0: [2 3 3 4 3 6 5 1 2 6 3 5 3 4 5 5]
1: [5 6 5 4 5 4 5 5 6 4 5 4 6 5 5 6]
2: [6 4 9 4 8 3 2 5 6 6 6 7 2 5 9 2]
3: [7 5 7 6 4 3 5 5 4 2 3 5 7 8 2 4]
4: [5 3 7 5 6 4 5 6 3 5 4 6 6 2 3 4]
5: [3 1 0 4 1 8 1 4 2 4 6 9 2 7 6 0]
6: [4 5 6 4 4 5 4 5 5 5 5 5 4 4 4 4]
7: [2 3 5 4 3 6 4 4 4 4 5 6 4 5 6 5]
8: [5 5 2 5 6 3 3 3 4 4 3 2 4 4 4 5]
9: [4 5 2 2 2 4 6 1 6 3 4 4 2 5 7 5]
10: [5 5 5 4 5 4 5 6 5 5 6 4 5 4 5 6]
11: [3 7 3 5 4 4 7 2 9 2 2 2 0 3 8 5]
12: [2 2 4 6 0 6 3 5 3 4 3 6 4 4 3 3]
13: [8 7 6 4 8 3 4 3 6 2 4 5 7 3 6 4]
14: [3 2 1 5 3 7 4 4 3 5 5 4 4 5 2 6]
15: [3 0 2 6 1 9 0 3 2 5 3 8 5 7 7 0]
16: [7 7 6 7 7 5 7 4 5 4 7 4 7 3 6 6]
17: [5 6 0 2 5 4 4 0 3 1 4 0 1 2 5 5]
18: [6 7 6 1 6 3 6 8 6 4 7 3 5 5 7 7]
19: [6 5 5 6 5 5 5 4 5 5 5 5 6 3 5 4]
20: [7 3 5 5 3 3 5 5 4 4 1 3 7 9 1 4]
21: [4 5 4 4 4 4 5 6 5 4 4 3 4 4 5 6]
22: [3 7 3 3 5 4 4 3 6 6 4 3 4 3 5 4]
23: [3 4 3 4 3 6 4 3 4 5 5 3 4 4 5 5]
24: [5 3 3 3 8 4 6 3 5 4 4 4 3 4 5 4]
25: [4 5 5 5 4 5 3 5 5 6 4 5 5 5 4 3]
26: [5 7 4 9 6 2 3 7 3 4 4 3 9 9 1 2]
27: [5 5 6 5 4 4 6 3 4 5 2 3 6 5 2 5]
28: [4 2 3 3 3 5 3 6 2 4 5 7 5 6 5 4]
29: [3 5 4 6 3 6 4 4 6 5 4 3 4 3 5 6]
30: [4 3 5 3 4 6 3 4 3 4 6 6 3 5 4 4]
31: [3 4 5 5 5 6 4 7 5 5 4 6 3 6 5 0]
32: [5 6 4 4 4 5 4 4 5 4 6 5 6 5 7 6]
33: [4 2 1 5 4 7 4 5 4 4 5 4 6 8 4 7]
34: [2 6 3 3 5 6 4 8 4 5 7 5 1 2 3 5]
35: [4 6 5 1 8 2 7 7 5 3 8 2 2 5 5 7]
36: [6 6 6 5 3 4 5 3 5 6 3 4 6 6 4 5]
37: [4 4 6 4 4 5 5 5 4 6 4 6 3 3 4 4]
38: [8 4 6 4 4 3 5 6 4 4 2 4 7 9 0 2]
39: [6 6 7 4 3 4 6 4 5 6 2 4 6 6 5 4]
40: [5 6 4 5 3 5 4 4 7 5 3 3 5 5 5 4]
41: [4 6 3 7 5 2 0 4 2 6 1 3 5 6 1 0]
42: [5 5 4 4 4 5 4 3 5 4 4 3 5 5 5 6]
43: [5 5 4 4 6 3 4 4 6 4 5 3 5 5 6 6]
44: [7 6 6 6 6 4 5 6 3 3 5 6 8 3 4 6]
45: [4 6 4 5 5 4 3 5 5 6 4 4 5 5 4 3]
46: [3 4 2 5 3 4 3 3 6 4 4 2 3 5 5 6]
47: [6 2 8 4 3 3 6 4 4 5 2 7 7 7 2 3]
48: [5 4 6 6 5 4 5 4 4 5 5 5 6 4 4 5]
49: [4 2 0 3 2 6 3 2 7 6 3 0 0 5 8 3]
50: [5 6 4 5 6 3 4 4 5 4 4 4 5 5 5 5]
51: [5 6 6 5 4 6 4 2 5 4 6 1 6 1 6 6]
52: [4 4 3 3 5 3 5 5 5 5 5 3 4 4 5 5]
53: [3 5 8 4 5 1 4 4 2 3 5 7 5 7 5 2]
54: [4 3 5 4 4 4 5 8 5 6 6 6 4 5 3 5]
55: [6 6 2 3 4 4 4 9 6 5 7 7 3 5 4 6]
56: [4 6 5 5 5 4 5 3 4 4 3 4 6 5 3 5]
57: [7 2 6 7 5 4 8 2 2 6 5 7 4 1 5 3]
58: [3 8 2 4 7 3 4 2 6 6 3 2 1 3 6 5]
59: [9 0 9 7 7 6 6 6 5 3 3 8 5 2 1 3]

[4 5 3 4 5 4 5 4 5 5 5 3 4 4 4 5] 52
[3 6 3 3 5 4 3 2 6 5 3 3 2 3 5 4] 22
[4 4 6 5 3 5 4 5 4 3 5 4 4 4 3 5] 6
[5 5 3 2 6 5 7 4 4 5 5 0 4 2 5 6] 52
[3 5 1 1 3 4 4 2 4 3 3 3 2 8 8 5] 9
[4 6 7 4 5 4 5 8 5 6 6 5 4 5 7 5] 10
[1 3 6 3 3 6 6 4 7 8 4 7 4 0 3 3] 37
[4 6 4 4 6 3 5 3 5 3 4 5 5 5 6 5] 50
[5 5 5 6 5 5 5 5 4 4 4 5 6 4 4 6] 48
[6 2 8 3 3 4 8 3 4 5 1 9 7 7 3 4] 47
[5 4 4 5 4 5 7 7 4 5 7 3 6 4 3 8] 10
[6 4 5 6 6 6 5 4 1 3 5 7 5 1 2 3] 4
[3 3 6 7 5 5 4 4 2 4 4 4 5 1 2 3] 4
[4 5 5 5 6 3 4 3 4 3 4 5 5 4 5 5] 50
[8 5 5 7 8 5 4 7 2 1 7 7 7 2 4 3] 44
[4 5 4 4 4 5 3 3 5 5 4 5 4 6 6 6] 42
[0 3 5 5 0 7 5 6 4 6 5 5 3 1 4 5] 12
[4 5 5 4 5 5 5 5 5 5 7 4 5 4 5 7] 10
[6 4 3 5 6 7 7 2 2 4 5 4 5 0 2 5] 19
[7 6 4 8 5 5 5 7 3 3 3 6 7 4 2 5] 44
[5 3 6 4 4 4 6 4 4 5 3 6 6 6 2 4] 47
[3 5 4 5 4 5 3 4 4 6 4 5 5 5 4 3] 25
[4 6 3 4 5 3 5 3 6 5 2 3 3 2 5 5] 22
[6 8 4 5 8 0 4 2 5 2 3 5 4 9 8 4] 50
[2 0 3 4 0 8 0 3 2 5 5 7 4 6 7 1] 15
[5 4 5 4 4 5 5 6 3 5 7 3 6 4 4 7] 10
[8 7 6 3 8 1 7 2 6 1 3 3 6 6 6 7] 13
[7 2 6 5 6 4 6 5 4 6 5 7 5 3 3 4] 4
[4 3 3 3 4 5 4 9 4 5 7 6 4 5 3 4] 54
[5 4 6 3 5 5 5 5 4 5 7 3 5 4 6 6] 10
[5 4 3 5 3 5 5 7 4 6 6 4 5 5 2 5] 54
[8 5 5 7 8 5 4 5 2 2 6 7 8 3 4 3] 44
[9 5 3 9 7 5 5 6 3 4 4 6 7 5 2 3] 44
[4 3 3 5 4 5 4 5 3 4 6 6 5 6 5 5] 28
[8 5 7 7 6 5 4 7 2 1 8 6 8 1 3 5] 44
